Mefo: [ 89 134 146 136 136 155]
padum: [104 104 157 104 154 159]
Bipap: [ 96 171  80 165  92 156]
Zaz: [147 167  98 164  94  99]
find: [104 105 158 105 154 159] => padum
find: [147 167  98 165  95  99] => Zaz
find: [ 88 135 146 135 135 157] => Mefo
find: [ 96 172  81 165  92 156] => Bipap

nogap: [129 121 123 124 128 128 140 131 131 127 125]
Mefo: [121 144 130 131 125 138 130 125 132 122 136]
kif: [130 118 120 117 125 129 145 130 131 133 131]
Nid: [125 120 123 128 134 124 124 143 125 128 120]
Zaz: [130 124 123 121 124 131 146 133 133 125 126]
Zapom: [130 118 120 117 125 129 145 130 131 137 131]
Sizib: [ 98 107 126 148 146 127 123 130 127 123 122]
zagu: [139 128 124 116 129 121 122 131 123 135 130]
Bipap: [135 141 128 131 124 137 141 124 138 119 128]
padum: [135 144 130 136 134 130 116 129 130 122 125]
find: [130 121 124 123 129 128 141 129 130 127 122] => nogap
find: [139 128 123 116 128 121 122 131 123 135 130] => zagu
find: [130 118 120 117 125 129 145 130 131 137 131] => Zapom

Nid: [109 104 103 132 151 110]
Mefo: [100 104 102 104 127 111]
padum: [ 96 103  98 110 138 109]
zagu: [103 105 105 109 131 114]
nogap: [157 167 131 155 100 123]
kif: [145 154 151 145 110 119]
find: [100 104 102 104 127 111] => Mefo
find: [143 153 152 145 110 119] => kif
find: [ 96 103  98 110 139 109] => padum

Zapom: [134 127 118 115 165 121 128]
nogap: [109 139 129 124 119 124 120]
Zaz: [135 122 138 117 147 132 134]
kif: [138 117 116 150 115 123 118]
dop: [141 118 117 142 120 129 125]
Bipap: [147 126 129 129 131 150 140]
bonim: [126 129 131 134 142 107 128]
zagu: [135 122 138 117 111 128 121]
find: [141 118 117 142 120 129 124] => dop
find: [138 117 116 150 117 122 118] => kif

Sizib: [124 131 146 145 129]
Mefo: [124 131 146 145 133]
nogap: [127 131 146 145 129]
padum: [157 131 146 145 129]
find: [124 131 146 145 129] => Sizib
find: [156 131 145 145 129] => padum
find: [127 131 147 145 129] => nogap
find: [124 132 147 145 129] => Sizib

dop: [136 132 114 125 110 144 109 130 106 162 135 132 153 146 107]
Nid: [132 123 130 128 121 136 130 122 126 131 129 119 125 125 129]
Sizib: [130 126 126 135 135 128 132 128 130 138 133 133 120 128 133]
nogap: [124 124 134 129 135 135 135 120 131 135 129 129 132 125 127]
Zaz: [127 125 132 125 128 136 132 120 129 127 128 124 132 125 126]
find: [132 123 130 127 121 136 129 122 126 131 130 119 125 125 128] => Nid
find: [135 133 115 124 110 143 109 131 106 163 133 131 152 146 108] => dop

bonim: [118 132 137 117 145 124 140 163 117 141 133  98 112 140 142 134 135 111
 148 131  96 130 173 129 129 134 112 122 145 139 138 119 117 147 112 126
 146 142 125 120 141 137 122 147 119 124 118]
Sizib: [114 118 127 130 128 141 117 136 116 120 118 159 156 138 128 116 125 126
 111 126 131 127 117 122 114 117 134 124 122 115 120 145 122 124 129 133
 117 104 124 142 116 127 128 119 130 131 126]
Zaz: [122 127 136 119 129 120 122 133 130 127 132 123 115 126 139 127 134 123
 145 129 118 129 139 129 134 129 114 127 141 128 134 121 121 135 125 132
 133 142 126 121 137 123 131 127 122 128 128]
Zapom: [138 140 128 138 148 147 164 156 107 153 128  95 128 148 127 143 127 118
 106 130 106 129 163 123 110 134 134 122 121 145 132 128 136 141 114 113
 142 107 130 129 133 157 109 161 130 122 114]
Nid: [105 114 136 116 126 120 104 133 130 114 126 158 132 126 142 112 132 126
 148 127 131 128 118 129 134 119 129 121 126 143 135 130 132 146 112 113
 145 105 128 130 135 158 109 162 130 122 113]
Bipap: [105 114 132 121 127 137 105 143 115 115 118 159 156 139 137 111 125 122
 122 126 131 127 119 123 115 116 132 122 132 111 121 145 112 124 128 139
 117 110 122 142 117 120 132 113 125 132 126]
Mefo: [118 132 137 117 145 124 140 163 117 141 133  98 112 140 142 134 135 111
 148 131  96 130 173 129 129 134 112 122 145 139 138 119 117 147 115 126
 146 142 125 120 141 137 122 147 119 124 118]
padum: [105 114 136 116 126 120 104 133 130 114 126 158 132 126 142 112 132 126
 148 127 131 128 118 129 134 119 116 127 144 112 127 131 112 126 130 140
 120 139 122 129 128 118 133 111 120 132 128]
find: [105 114 132 121 127 137 106 143 115 115 118 160 156 139 138 111 125 122
 122 126 132 126 120 123 115 116 132 122 132 111 121 145 112 124 128 139
 117 110 122 142 117 120 132 113 125 132 126] => Bipap
find: [138 141 128 138 147 147 164 157 107 153 129  95 127 148 128 144 127 118
 106 130 105 128 162 123 110 133 133 122 121 144 133 127 136 142 115 114
 143 107 130 129 134 156 110 161 131 123 114] => Zapom
find: [123 126 135 118 128 119 122 134 130 128 132 122 115 127 139 127 134 123
 145 128 118 129 139 129 134 130 114 127 142 129 134 121 122 135 125 132
 132 142 126 122 136 123 131 127 122 128 128] => Zaz
find: [118 132 137 117 145 124 140 163 117 141 133  98 112 140 142 134 135 111
 148 131  96 130 173 129 129 134 112 122 145 139 138 119 117 147 112 126
 146 142 125 120 141 137 122 147 119 124 118] => bonim

Mefo: [119 120 136 121 120 120 155 119 128 157 159 140 151 120 109 156 142 138
 114 113 140 158 140]
kif: [ 90  94 150  97  95 117 165  92 128 165 170 161 166  94  88 166 140 158
 108  91 161 168 159]
zagu: [115 117 140 117 116 131 139 115 128 138 139 143 142 116 118 140 129 142
 128 119 143 139 142]
Zapom: [162 158 115 155 157 118 149 160 128 152 153 107 134 158 135 149 152 109
 117 141 108 152 113]
dop: [ 95  99 149 101 100 122 157  97 128 156 160 158 159  99  97 157 135 155
 115  99 157 158 155]
find: [163 158 114 154 159 117 149 161 127 150 155 108 135 159 135 147 152 111
 116 140 107 152 114] => Zapom
find: [ 95  99 150 100 100 122 156  97 127 156 159 158 160  98  97 158 134 155
 115  99 156 159 155] => dop
find: [120 121 136 121 121 121 154 119 128 157 158 140 151 120 109 156 142 138
 114 113 140 158 140] => Mefo
find: [115 118 140 118 116 132 139 114 128 139 139 142 142 117 117 141 129 143
 128 120 142 138 143] => zagu

kif: [ 94 150  96  96]
Nid: [165 111 163 163]
dop: [107 137 113 110]
find: [106 138 113 113] => dop
find: [ 93 150  97  95] => kif
find: [165 111 163 162] => Nid

Sizib: [144 129 149 125 111 150 144 149 107 150 104 147 150]
Bipap: [158 155 115 110 131 115 162 120 150 114 152 140 115]
Zapom: [105 115 123 154 155 121 101 122 143 121 143 112 121]
zagu: [144 129 149 124 111 150 144 149 107 150 104 147 150]
kif: [155 147 128 114 122 129 158 131 133 129 133 144 129]
find: [144 129 149 125 111 150 144 149 107 150 104 147 150] => Sizib
find: [106 115 124 154 156 120 102 121 144 122 144 111 122] => Zapom

padum: [165  96 121 141 110 119]
Sizib: [141 132 160 118  97 136]
nogap: [165  96 121 156  96  90]
kif: [141 132 160  92 102  97]
Nid: [141 150 160 118  97 136]
find: [165  96 121 156  97  89] => nogap
find: [166  95 123 141 110 118] => padum
find: [140 131 160  91 101  96] => kif

kif: [125 133 136  91 145 168 116]
Zaz: [156 144 111 116 158 158 104]
Nid: [157 109 132 122 132 135 164]
Bipap: [103 114  93 154 141 147 137]
nogap: [103 114  93 154 141 147 129]
find: [125 133 137  91 145 168 116] => kif
find: [159 109 132 120 131 133 165] => Nid

nogap: [119 133 128 125 105 159 123 117]
kif: [135 135 121 125 109 154 133 105]
Bipap: [113 128 128 129 108 158 124 119]
bonim: [114 130 133 124  96 165 113 132]
Nid: [135 135 121 125 108 154 130 110]
Sizib: [136 136 121 125 108 154 130 110]
find: [120 132 128 125 104 159 123 116] => nogap
find: [135 135 121 125 108 154 130 110] => Nid

kif: [135 130 145 116 110 101 113 129 132 130 127 123 120 126 122 122 130 115
  97]
zagu: [135 137 134 116 110 160 141 129 133 130 127 123 120 134 140 137 130 144
 158]
dop: [153 133 140 110 110 125 136 129 133 130 127 123 135 153 121 137 130 114
 130]
nogap: [150 133 168 116 115 124 136 129 133 116 127 125 131 126 119 137 130 139
 117]
bonim: [134 133 140 116  83 124 126 126 133 150 127 123 106 126 137 137 130 121
 130]
Zaz: [152 130 140  99 113 124 136 129 133 130 141 123 124 153 122 121 132 109
 130]
Bipap: [135 118 140 116 125 124 135 129 114 127 128 129 145 142 128  99 130 121
 130]
padum: [135 145 140 116 104 140 136 129 133 136 121 123 120 126 122 154 130 131
 130]
Sizib: [130 133 132 116 102 124 115 124 129 146 127 123 120 126 155  97 130 121
 130]
Zapom: [139 135 145 115 110 124 136 129 153 130 133 123 107 126 122 140 130 133
 130]
Nid: [121 133 120 133 148 126 140 129 142 130 136 123 112 123 119 147 130 121
 130]
Mefo: [135 133 147 116 110  99 118 129 133 130 127 123 120 123 115 137 130 116
  97]
find: [134 138 136 115 109 160 142 130 134 131 126 123 121 134 140 136 130 145
 158] => zagu
find: [132 132 141 115  82 123 126 126 134 149 127 124 107 126 135 137 131 118
 128] => bonim
find: [135 130 148 117 110 103 110 128 131 131 128 125 120 126 120 122 129 118
  98] => kif
find: [134 144 141 115 104 141 135 129 134 134 118 124 120 127 123 156 130 132
 129] => padum
find: [140 135 146 115 109 124 136 129 153 130 133 123 107 126 122 140 130 133
 130] => Zapom

kif: [153 141 107 149  96 102 134 147 155]
Bipap: [145  87 153  92 175  86 153 157 166]
Sizib: [105 117 154 169 139 152 143 140 132]
bonim: [105 117 154 169 139 152 143 140 126]
padum: [ 87  86 150 119  92 160  89 128 165]
find: [ 86  87 151 120  93 161  89 129 165] => padum
find: [145  87 152  91 176  86 155 156 167] => Bipap
find: [104 116 153 169 140 152 144 140 133] => Sizib

zagu: [ 95 143 162 142]
bonim: [157 121 129  95]
Zaz: [125 146 128 127]
Zapom: [109 149 160 160]
find: [159 121 129  96] => bonim
find: [108 149 160 160] => Zapom
find: [124 147 126 127] => Zaz
find: [ 95 140 163 143] => zagu

Mefo: [144  97 148 126 118 127 136 106  88 171 128 136  95 133]
Zaz: [111 160 107 130 139 129 120 150 168  84 152 119 161 122]
padum: [111 160 107 130 139 129 120 150 168  84 128 119 161 122]
find: [112 159 107 130 140 129 120 150 168  83 128 119 161 122] => padum
find: [111 160 107 130 140 130 120 151 169  84 152 119 160 122] => Zaz

kif: [118 149 109 128 124 148]
nogap: [132 136 149 126 143 162]
Bipap: [115 135 140 131 121 171]
Zapom: [132 136 140 139 143 162]
Nid: [118 149 109 128 148 148]
Zaz: [132 136 149 139 143 162]
find: [117 148 109 126 150 147] => Nid
find: [117 149 109 127 123 148] => kif

nogap: [ 98 148 152 159 109 152 119 122 110  95 161 129 161 100]
dop: [135 128 123 136 125 126 118 140 131 136 116 119 132 136]
kif: [158 121 110 110 137 110 131 133 142 152  99 126 103 147]
zagu: [ 94 138 147 142 107 144 113 120 107 111 157 133 162  95]
Bipap: [153 111 105 112 147  95 132 127 148 140  99 131 105 152]
Zapom: [162 120  98 113 140 112 135 126 138 143 101 121 100 153]
Zaz: [159 118 113 113 135 120 146 135 153 149 103 130  98 155]
bonim: [ 96 144 146 148 105 151 118 119 104  98 158 131 163  94]
Nid: [156 110 118 111 140 114 148 136 145 145 110 132  96 151]
find: [ 99 148 151 158 109 152 118 122 111  95 160 130 161  99] => nogap
find: [163 121  97 113 142 112 135 128 138 142 102 122  99 153] => Zapom
find: [153 112 103 112 146  97 131 127 147 140  99 129 107 154] => Bipap
find: [155 111 117 112 140 114 148 135 145 145 110 132  96 150] => Nid
find: [135 128 124 136 125 127 118 140 133 136 116 119 132 138] => dop

